Each named turn below is shown by a few rows before and after it. Which turns, in which order, take the first row of each later pair to the second? The first pair is answered.
turn J:
[ -8  14   4   6 -17  10   1  10 -16  -6 -11 -36 -11  -5  -3   4  -4   0
  -6] -> [ -8  16   4   7 -17   8   0   7 -18   0 -13 -32  -2  -6  -2  -1  -7   3
  -5]
[-13  -3  -3  -8   4  -8 -16 -12 -13  30  -4   2 -17  15  20   0 -14  -9
 -11] -> [ -8  -2 -18  -7  -6 -11  -1  26 -13  17 -18  10  17  12   7   4 -13  -7
   3]
[ 10 -27   4  15  23  -4   7   1   8  -5  24  16   9  -5 -15  20  -3 -11
  -3] -> [  0  -6  20 -17   8 -30  12 -18  13   3  11  12 -10  -1  16 -11  20  12
  -5]
turn F:
[ 39  -9  -3   1  18  14   4   4  17  -9   8  20  10   6 -12 -12 -12  -9
  -9] -> [ 32   1  -4   0   2  15  15  17  13 -20 -10   0  14   5 -16 -13 -15  -4
 -15]
[ 11  -3  18  10   7  16  12 -18   1 -15  13  -8  13   0  -6  -4   1 -11
  -4] -> [  7   6  15   5  -7  14  13  -9  -6 -14   5 -20   6   1  -3  -7   1 -10
  -7]
[ -1  -2  16 -15  12 -10  20 -18   4   4   4   7  17   3   9 -11  16  -3
  27] -> [ -6   3  17 -16   0  -8  26  -6 -10  -2  -9 -15  14  -5   6 -11  12   4
  25]
[  4  -5  -5   9   6 -10  -4  -6  -9   9  17   8 -20   9  17   0  21   1
   4] -> [  7  -1   4   7   7  -6  11  -6  -1   1  20   8 -12  14  12  -3  26  -1
   5]
turn S:
[  0  -8 -21   4   0   6 -11  17   2   6   1  26   3  -4   1 -11  -8 -10
 -16] -> [  2 -11  -7  15  13  14  -5  -2   9  -1  16  15  -3  -1  -6   0  -7 -18
 -22]
[  1  -7 -23 -18 -14 -11 -17  36  -5  10  -4  28  13 -10  10  -5   2   5
   7] -> [ -2 -19   3   8  20   6 -31 -26  -6   8  22  -1 -26  -8   7  15  -7 -12
  -8]
[ -2 -10   8  -1  16   6 -10 -10  -4  12  16  -5 -11  -3  -2   7 -15  -5
  -4] -> [  6   2   8  -6   4   0   9   7   9  -5  12   3  18   6 -17  -3   0  -2
   4]
Then:
Between the rows of a pair lie 2 to 4 turns.
[-14  -7  -9 -17  -2 -12 -26   8 -17  33   5   1 -17 -11  18   3  -1   6
  -1] -> [ -7  16  20 -11  -6  -5  31  -1  10  -9   3 -30  10   4 -23  -5  17   2
   8] | S F J
[  2   6  12  -3  -4  -6  21 -17  18 -19   3  -1  12  16 -17 -12   9   1
   1] -> [  3 -14 -22   3  -2  -6 -15   8  -5  11   8  28   8   2  -8  11 -14  -7
   0] | S F J
[  4  -1  11 -10  14   1 -11 -30  20   4   5  13 -15   8  18 -11   8   7
  -3] -> [ -4  16  -2  -1 -17  10  16  24   8 -22 -21 -10  19   3  -8  -6   1   4
  -1] | F J F
[  6  -3   4  10   8   5   8  11   3 -17   4  -7  14  -2 -20   9  -9  -5
  14] -> [  6  -1   4  -9  13  -7   5   5  18 -13   6  17  19   6 -11  -1   4   0
  19] | S J F S
[  9 -16  12  -6  16  -7  -3 -14  21   0  15  21   2   0  -4  -4  11   7
  14] -> [ -9   4   1   2 -14  10   5   7 -14  -6 -15 -36 -10 -11  -8   2  -1   9
   6] | F J F F
